In the rows, 128 means zero.
One turn moves each row of this set onto another row. After a few examples, where does it send each row asked below?
j76: [135 131 155 140 132  95 118 133 108 146 121 105 130 155 141 157 129 151
 131 151 118 172 124 119 109 171 154 113 129]
j170: [154 121  98 122 150 131 139 172 106 130 131 138 117 124 109 119 132  88
 133 149 136 139 117 146 112 116 119 124 131]
j845: [150 134 124 147 103 140 103 102 107 146 123 145 154 120 142 135 159 146
 117 126 122 138 149 108 171 152 116 146 121]
j476: [152 142 145 157 127 151 124 128 114 111 139 124 110 118 105 152 166 133
 140 130 126 147 121 121 122 125 167  85 117]
j198: [140 108 147 118 139 141 132 145 100 152 143 140 117 149  95 116 129 112
 123 138 122 121 145  94 134 172 115 156 134]
j67: [161 145 139 153 128 138 113 154 114 125 122 126 141 137 142 116 143 146
 139 115  91 145 142 125 132 147 164  81 117]
j135: [140 111 134 147 103 109 139 133 107 136 125 134 134 113 147 121 104 106
  91 128 116 138 111 118 129  88 141 142 132]
j389: [138 135 146 149 128 138 131 130 119 132 116 112 108 121 146 143 154 149
 122 109 108 144 135 101 129 135 176  86 112]
j642: [131 142 153 146 134  96 105 125 113 136 128 118 134 158 121 159 132 131
 153 153 138 174 110 143 109 155 152 103 136]
j666: [137 106 168 121 138 119 125 132 122 126 116 158 125 139 114 117 127 106
 145 115  98 123 125 109 110 137 126 173 137]
j288: [114 116 136 109 156 111 135 146  97 153 122 150 118 140 116 105 131 105
 113 114 124 120 100 132 149 152 120 145 126]
j302: [125 150 146 153 143 100 129 131 128 141 116  98 134 154 123 144 130 152
 138 161 132 162  99 131 112 172 140 114 114]
j618: [126 125  99 151 112 107 109 154 142 165 118 144 165 154 124 109 114 104
 125 122 149 129 128 121 135 116 122 138 120]
j678: [141 147 125 158 111 142 117  92 122 131 118 140 150 107 130 131 162 148
 120 134 126 131 119 118 168 142 109 153 109]
j937: [137 128 122 156 105 138 129 135 126 146 136 130 160 138 139  96  88 127
 105 159 115 140 146  89 136 128 123 138 129]
j385: [148 140 167 160 127 102 132 130 121 133 119  89 115 145 118 159 131 133
 140 150 130 158 107 131 100 154 147 120 127]
j316: [137 119 108 150 116 124 127 138 136 124 136 156 161 126  94 129 133 121
 122 162 137 139 103 115 110 108 116 161 108]
j98: [123 125 120 119 145 131 119 131 118 133 123 146 118 131 153 114 103  89
 146 138 126 156 143 123 117 100 141 109 157]
j660: [128 144 119 143 144 133 108 136 131 121 123 148 136 133 113 146 177 150
 150 122 128 149 112 128 122 136 162  88  99]
j546: [108 130 104 120 159 146 158 127 126 132 125 125 104 113 133 118 121 121
 117 169 136 147 118 101 118 122 125 126 123]
j966: [144 157 120 163 137 145 122 156 141 137 118 113 137 143 112 120 158 149
 145 121 124 131 128 121 134 158 148  86  96]
j193: [114 136 154 127 154 144 134 113 109 118 142 155 128 133 103  92 112 113
 134 154 114 131 102 122 142 146 113 143 136]
j70: [164 139 140 165  97 134 120 103 119 133 110 128 138 105 133 135 160 130
 121 112 120 122 126 124 159 129 114 159 118]
j406: [126 110  90 106 152 128 122 160 129 154 116 147 132 145 137 126 133 120
 138 147 129 149 157  96 105 140 127 136 125]
j259: [155 145 153 155 131  96 120 153 104 143 124  97 134 158 124 140 122 129
 139 147 124 160 111 152 117 167 143 104 131]
j267: [152 129 124 144 139 143 149 154 149 129 108 111 115 128 130 106 109 101
 147 145 114 129 145 106  97 119 119 144 132]
j9: [146 139 130 153 100 137  94  91 108 142 127 150 145 119 134 142 159 121
 130 115 141 138 139 126 172 130 121 135 134]
j168: [120 108 113 139 106 130 125 119 110 152 152 142 127 127 110 149 127 106
  99 152 164 147 128  94 132 105 137 133 132]
j569: [100 127 160 129 143 133 122 105 133 151 124 142 108 149 111 113 115  93
 146 115 143 123 129 102 139 138 126 142 146]
j605: [162 144 123 160 102 130 106 117 106 145 119 137 148 118 129 127 160 119
 122 108 133 124 124 145 176 136 111 140 121]

j666 goes to j198
j406 goes to j170
And these:
j76 goes to j259
j605 goes to j678
j966 goes to j660
j135 goes to j937

One turn moves each row of this set onto another row. After a few examples, where does it send each row asked below?
j403: [132 129 152 148 145 132 117 146 139 126 128 102 142 102 115  96 110 105
 191 143 142 185 145 127 118 134  95 144 164 145  96 138 109 155 149 121]
j31: [106 114 121 143 133 130 104 112 128 141 168 122 120 120 151  85 142 113
 109 129 152 130 115 146 165 153 112 149 156 127 145 159 119 132 156 136]
j217: [125 134 152 136 165 109 132 135 140 138 119  96 144 105 112  94  96 133
 170 167 174 170 126 143 102 144 114 104 178  99  82 137 112 153 133 117]
j702: [119 147 144 139 164 123 125 128 140 147 127  99 143  96 105  94 105 127
 162 172 179 166 123 153 115 153 114 109 185  98  87 138 101 153 144 112]
j544: [129 118 148 156 150 134 117 146 145 126 128 106 136 109 115 101 113 112
 186 149 154 175 147 123 126 134  91 146 161 142  91 137 114 166 147 124]
j610: [122 121 143 153 151 142 118 145 140 129 131 109 132 106 114 102 110 111
 190 157 151 178 144 127 136 136  94 144 161 147 101 143 105 164 148 132]
j222: [118 108 114 116 122 166 121 108 113 165 127 131 119 109 103  82 128 139
 120 121 135 108 122  87  96 148 103 123 160 114  96 138 135 118 135 112]
j761: [120 116 132 141 128 112 113 104 122 142 184 131 134 134 115  73 124 117
 127 135 158 136 103 105 108 122 142  89 132 120 135 134 149  99 123 102]
j338: [121 136 156 140 167 111 135 125 141 152 130 106 147 101 112 100  88 126
 158 170 166 177 122 142 101 143 113  95 174 104  82 134 120 149 141 118]
j350: [123 126 134 133 113 117 100 102 122 148 182 140 136 127 119  78 126 101
 133 134 151 139 110  90 117 119 127 109 132 135 138 144 152 101 127 101]
j154: [117 140 146 135 166 118 134 134 136 141 126  99 143 101 107  92  97 133
 168 173 176 171 122 151 111 147 121 103 183 100  88 141 104 152 142 121]
j581: [109 110 128 133 130 150 140 111 100 135 124 145 115  82  97  97 141 139
 151 140 129 128 141  96 119 158 116 110 152 107 103 119 134 119  98 145]
j90: [103 107 116 119 150 106 128 114 120 145 153 122 119 127 159  85 116 138
 117 157 168 130 102 134 154 146 122 112 153 104 137 176 136 130 130 153]
j461: [115  89 114 129 135 165 132 119 112 149 130 124 111 120 103  77 124 151
 130 117 126 114 122  92  93 144 112 111 146 121 101 127 133 114 130 124]
j737: [110 146 130 136 141 134 118 123 139 115 164 103 118 117 150  93 124 112
  96 109 152 131 114 160 152 141 106 119 160 115 129 156 115 134 161 141]
j537: [128 114 150 163 155 136 123 139 145 139 140 112 139 109 116 106 105 107
 175 149 147 184 144 125 126 129  89 135 154 149  92 133 121 164 155 127]
j741: [129 117 108 122 127 159 170 117  86 133 147 134 145  91  88  78 144 136
 144 116 138 146 139 108 108 137 133 119 165 107  93 131 135 120 131 133]
j229: [118 106 119 103 123 157 135 117 104 155 126 126 124 110 104  74 115 143
 135 119 120 124 118  86  82 140 117 112 157 119 101 143 138 106 133 121]
j206: [111 144 157 108 111 112 114 111 102 108 154 130 122 112 118  75 145 123
 144 134 141 140  92 115 142 153 128 122 143 102 125 137 131 124  76 116]
j256: [107 135 135 123 146 124 138 136 131 102 165 101 119 127 152  85 109 124
 111 111 140 146 109 157 139 129 122 108 155 119 133 162 123 128 156 159]
j440: [122 132 145 147 148 138 117 146 136 130 131 107 137 100 115  97 110 106
 195 151 142 186 143 130 131 137  98 141 163 149 105 144 101 154 152 128]
j559: [109 165 135 102 132 116 114 119 128 126 144 110 119 102 164  99 103 105
 118 123 139 143 111 139 147 140 100 107 159 117 136 178 122 118 142 148]
j668: [117 111 115 124 126 164 121 112 107 156 130 119 119 105 103  74 129 136
 131 104 115 121 120  99  88 152 111 114 154 123 107 126 121 100 137 108]
j175: [120 120 129 147 125 117 105  98 126 148 185 132 133 131 114  76 131 113
 119 134 165 128 105 105 115 128 134  95 134 118 133 130 146 103 125  94]
j760: [111 134 155 116 113 117 112 110 108 110 154 133 117 117 118  80 149 128
 139 140 153 130  94 112 151 154 122 126 140  98 121 136 135 134  74 118]
j776: [122 113 132 137 118 118 105 104 125 146 182 143 131 134 118  83 125 109
 132 141 158 133 113  85 122 115 127 108 128 133 135 145 158 110 123 109]
j468: [129 127 153 156 151 134 121 138 142 140 140 108 145 101 116 102 104  99
 178 143 136 192 142 129 119 133  93 133 157 152  96 133 116 152 159 121]
j971: [135 138 119 122 117 131 135 116  95 112 175 117 141 126 115  65 158 116
 138 108 162 145  99 121 155 135 120 135 138 108 114 143 125 134 101 100]
j382: [110 128 131 128 123 150 132 107  96 139 123 141 122  70  97  94 143 127
 152 130 119 136 141 101 113 164 117 110 158 109 108 118 125 105 104 132]
j287: [134 128 121 117 121 127 145 121  94 105 174 118 140 134 116  63 151 125
 143 111 160 149  99 118 153 129 127 129 135 109 113 146 132 135  97 112]
j439: [128 144 149 142 160 115 120 129 143 144 120  96 145  98 110  97 104 125
 163 164 176 164 128 146 108 151 106 110 183  98  80 133 106 153 136 105]
j355: [108 148 120 108 134 104 110 104 113 158 152 113 133 101 158  77 121 111
 119 134 146 146 101 148 144 159 122 116 166 108 147 173 115 103 143 124]
j765: [130 120 104 133 125 167 157 108  93 141 146 135 142  88  87  84 154 130
 132 117 149 134 143 109 120 145 120 128 167 105  89 126 131 127 132 122]
j505: [103 109 131 118 136 114 129 130 113 124 167 116 128 125 155  70 120 122
 134 126 125 160 107 143 140 138 139 131 151 135 154 168 126 114 153 155]
j379: [123 144 154 146 164 116 123 120 145 160 129 106 145  96 111 105  95 121
 151 169 171 169 124 144 109 149 104 102 177 103  81 130 115 151 144 109]
j189: [105 141 130 114 142 121 121 122 137 122 146 117 108 117 162 106 104 119
 112 137 157 129 114 131 158 135  96 109 152 113 127 178 133 139 133 161]

j461 goes to j222
j537 goes to j379
And these:
j189 goes to j737
j287 goes to j760
j581 goes to j765
j154 goes to j610
j761 goes to j776
j31 goes to j355
j403 goes to j217

